m =
[[4 4 4 4 4 4 4 4 4 4 4 4 4 4]
 [4 4 4 4 4 4 4 4 4 4 4 4 4 4]
 [1 7 1 7 7 1 1 1 7 7 1 7 1 7]
 [4 4 4 4 4 4 4 4 4 4 4 4 4 4]]
Rows and columns are counted from 1.
(1, 1) = 4
(2, 7) = 4
(4, 14) = 4
(2, 3) = 4
(4, 9) = 4
(1, 2) = 4
(2, 4) = 4
(3, 10) = 7
(3, 2) = 7
(1, 13) = 4
(1, 14) = 4
(1, 8) = 4
(1, 7) = 4
(1, 6) = 4
(4, 3) = 4
(2, 14) = 4
(4, 1) = 4

data =
[[2, 4, 7, 4, 7, 5],
 [5, 5, 3, 2, 5, 6],
 [6, 3, 7, 6, 7, 4],
 [4, 4, 2, 4, 4, 6],
 [6, 5, 2, 4, 5, 5],
 [4, 6, 4, 4, 2, 2],
 [8, 4, 6, 5, 6, 4],
 [6, 5, 6, 5, 4, 5],
 [4, 6, 6, 3, 2, 5],
 [5, 6, 5, 7, 6, 4],
 [5, 5, 5, 5, 2, 3],
 [4, 5, 7, 4, 4, 5],
 [4, 4, 7, 5, 5, 4]]
Rows and columns are counted from 1.
(1, 1) = 2
(10, 5) = 6
(9, 3) = 6
(13, 2) = 4
(2, 3) = 3
(4, 2) = 4
(12, 1) = 4
(9, 4) = 3
(7, 6) = 4
(2, 6) = 6
(5, 4) = 4
(1, 2) = 4
(9, 5) = 2
(2, 1) = 5
(8, 1) = 6
(10, 3) = 5
(12, 6) = 5
(10, 2) = 6
(5, 6) = 5
(7, 4) = 5
(2, 4) = 2
(6, 4) = 4
(7, 2) = 4
(9, 6) = 5
(8, 3) = 6
(13, 1) = 4
(11, 5) = 2
(6, 6) = 2
(12, 3) = 7
(7, 1) = 8
(13, 5) = 5

arr = ((-69.3, 68.0, -69.1, -69.0, 67.8, 68.7, 68.0, -69.8, -69.8, 68.1, -69.9, 68.6, -68.8), (-67.7, 66.4, -67.4, -67.2, 66.1, 67.0, 66.3, -68.1, -68.0, 66.6, -68.1, 67.0, -67.1), (-64.3, 64.5, -65.7, -66.0, 64.6, 65.6, 65.0, -67.0, -67.1, 63.4, -67.6, 65.7, -64.9), (68.0, -67.2, 68.3, 68.4, -67.0, -68.0, -67.3, 69.2, 69.3, -66.9, 69.5, -68.0, 67.9), (64.3, -64.2, 65.3, 65.5, -64.2, -65.2, -64.5, 66.5, 66.6, -63.4, 67.0, -65.2, 64.6), (69.0, -68.1, 69.2, 69.4, -68.0, -68.9, -68.3, 70.1, 70.3, -67.9, 70.5, -68.9, 68.8))
Indices start at 1.
(1, 1): -69.3
(3, 8): -67.0
(4, 2): -67.2
(1, 2): 68.0
(2, 7): 66.3
(5, 5): -64.2
(5, 3): 65.3
(6, 1): 69.0
(1, 13): -68.8
(3, 2): 64.5
(3, 6): 65.6
(4, 12): -68.0
(6, 3): 69.2
(1, 9): -69.8
(2, 9): -68.0
(4, 4): 68.4
(6, 10): -67.9
(3, 13): -64.9
(6, 7): -68.3
(2, 6): 67.0
(1, 5): 67.8
(6, 8): 70.1
(6, 4): 69.4
(3, 1): -64.3
(3, 10): 63.4
(4, 9): 69.3
(6, 12): -68.9
(3, 7): 65.0
(1, 6): 68.7
(1, 7): 68.0
(6, 6): -68.9
(2, 4): -67.2
(1, 4): -69.0
(4, 1): 68.0

X =
582,535,679,156,647,491,535,463,693,441,588,516,249
624,532,817,624,749,767,535,806,598,807,591,516,249
582,378,527,624,527,784,632,483,448,307,639,462,249
738,707,295,367,590,664,411,481,413,669,569,516,249
598,851,446,395,483,654,480,579,493,540,554,769,249
532,546,451,428,575,654,535,622,759,395,605,694,249
810,598,527,720,628,282,906,569,598,622,569,516,249
321,546,649,763,960,654,482,579,598,750,638,516,249
529,464,440,600,548,737,637,610,598,285,521,582,249
785,605,527,736,590,171,944,579,598,622,583,463,249
481,546,527,742,495,467,468,515,817,705,452,516,249
582,546,849,656,877,772,535,794,598,865,448,516,249
Indices start at 1.
(1, 1) = 582
(3, 9) = 448
(2, 5) = 749
(8, 8) = 579
(1, 4) = 156
(12, 6) = 772
(9, 4) = 600
(3, 8) = 483
(10, 2) = 605
(9, 1) = 529
(6, 6) = 654
(3, 10) = 307
(8, 10) = 750
(12, 5) = 877
(7, 1) = 810
(8, 7) = 482
(1, 2) = 535
(10, 1) = 785
(11, 5) = 495
(9, 11) = 521
(11, 9) = 817
(10, 13) = 249
(10, 12) = 463
(8, 3) = 649
(4, 5) = 590
(2, 6) = 767
(5, 10) = 540
(12, 7) = 535
(9, 10) = 285
(8, 6) = 654
(3, 6) = 784
(5, 7) = 480
(7, 3) = 527
(10, 10) = 622
(2, 8) = 806

A =
[[ 0.008 -0.174 -0.124 -0.154  0.053  0.180  0.067  0.064  0.056 -0.017]
 [-0.148  0.015  0.218 -0.009  0.165  0.009 -0.088  0.006  0.145  0.113]
 [-0.012 -0.138 -0.115 -0.107  0.179  0.042  0.098  0.084 -0.041 -0.077]
 [ 0.173  0.106 -0.002  0.201  0.125  0.194  0.023 -0.046 -0.076  0.019]
 [ 0.067  0.131  0.035  0.200  0.105  0.204  0.043  0.138 -0.155 -0.060]
 [ 0.142  0.177  0.004 -0.103 -0.169 -0.014 -0.129 -0.058 -0.085  0.069]
 [ 0.198  0.015  0.075 -0.062 -0.114 -0.118 -0.140  0.053 -0.105  0.068]]
Rows and columns are counted from 1.
row 1 col 1 => 0.008
row 7 col 7 => -0.140
row 3 col 3 => -0.115
row 2 col 1 => -0.148
row 2 col 8 => 0.006
row 4 col 3 => -0.002
row 1 col 2 => -0.174
row 6 col 4 => -0.103
row 4 col 9 => -0.076
row 6 col 5 => -0.169
row 3 col 1 => -0.012
row 2 col 6 => 0.009
row 6 col 3 => 0.004
row 4 col 6 => 0.194
row 2 col 2 => 0.015
row 5 col 9 => -0.155
row 3 col 10 => -0.077
row 1 col 8 => 0.064
row 6 col 10 => 0.069
row 6 col 7 => -0.129
row 7 col 4 => -0.062
row 7 col 10 => 0.068
row 3 col 5 => 0.179
row 2 col 3 => 0.218
row 3 col 9 => -0.041
row 4 col 7 => 0.023
row 1 col 9 => 0.056
row 5 col 6 => 0.204
row 2 col 5 => 0.165
row 7 col 6 => -0.118
row 4 col 10 => 0.019

grid =
[[ 44.9  -7.4 -29.3  11.4 -17.2  37.4 -50.9]
 [ 11.8 -12.9 -43.8  -6.3  -6.9  -3.7   2.5]
 [ 19.1 -44.1 -11.2 -33.2 -16.3 -36.9  15.2]
 [ 43.6 -10.7  13.4  -7.9  29.9  49.6  40.2]
 [-51.0 -45.8  -6.1 -14.5  -8.8  30.7  42.7]
 [-24.7   1.3  33.1 -36.7 -30.5 -17.5  52.8]
 [-40.9  51.7 -52.9 -33.7  10.7 -22.9  48.4]
 [ -6.1  38.4  22.7   5.7  -6.9  -2.2  46.0]
 [ 51.6  29.9  37.1   1.6  -0.2 -37.0  51.6]
 [ -6.1  52.1 -47.8  44.3  51.1 -15.3   8.8]
 [ 29.8 -36.9 -25.0  -7.4  21.2 -47.6 -17.7]
 [ 15.2  10.3  13.4 -48.4  11.0  25.3 -24.4]
 [ -7.2 -37.6  -4.5  52.3  49.3 -15.7 -37.0]
 [ 18.5 -48.0 -14.7  45.2 -10.1   4.8 -12.1]
 [ 26.3 -45.5 -50.5  -1.5 -26.8 -30.8 -10.8]]
Rows and columns are counted from 1.
row 1 col 1 => 44.9
row 15 col 7 => -10.8
row 4 col 3 => 13.4
row 9 col 3 => 37.1
row 3 col 6 => -36.9
row 12 col 6 => 25.3
row 7 col 1 => -40.9
row 15 col 1 => 26.3
row 4 col 1 => 43.6
row 3 col 2 => -44.1
row 15 col 3 => -50.5
row 15 col 5 => -26.8
row 13 col 5 => 49.3
row 11 col 7 => -17.7
row 9 col 4 => 1.6
row 2 col 4 => -6.3
row 15 col 2 => -45.5
row 7 col 6 => -22.9
row 5 col 7 => 42.7
row 10 col 6 => -15.3
row 5 col 4 => -14.5
row 14 col 2 => -48.0
row 4 col 6 => 49.6
row 3 col 7 => 15.2
row 13 col 1 => -7.2
row 13 col 4 => 52.3
row 12 col 1 => 15.2
row 8 col 2 => 38.4
row 14 col 5 => -10.1
row 2 col 7 => 2.5
row 6 col 5 => -30.5
row 10 col 4 => 44.3
row 9 col 6 => -37.0
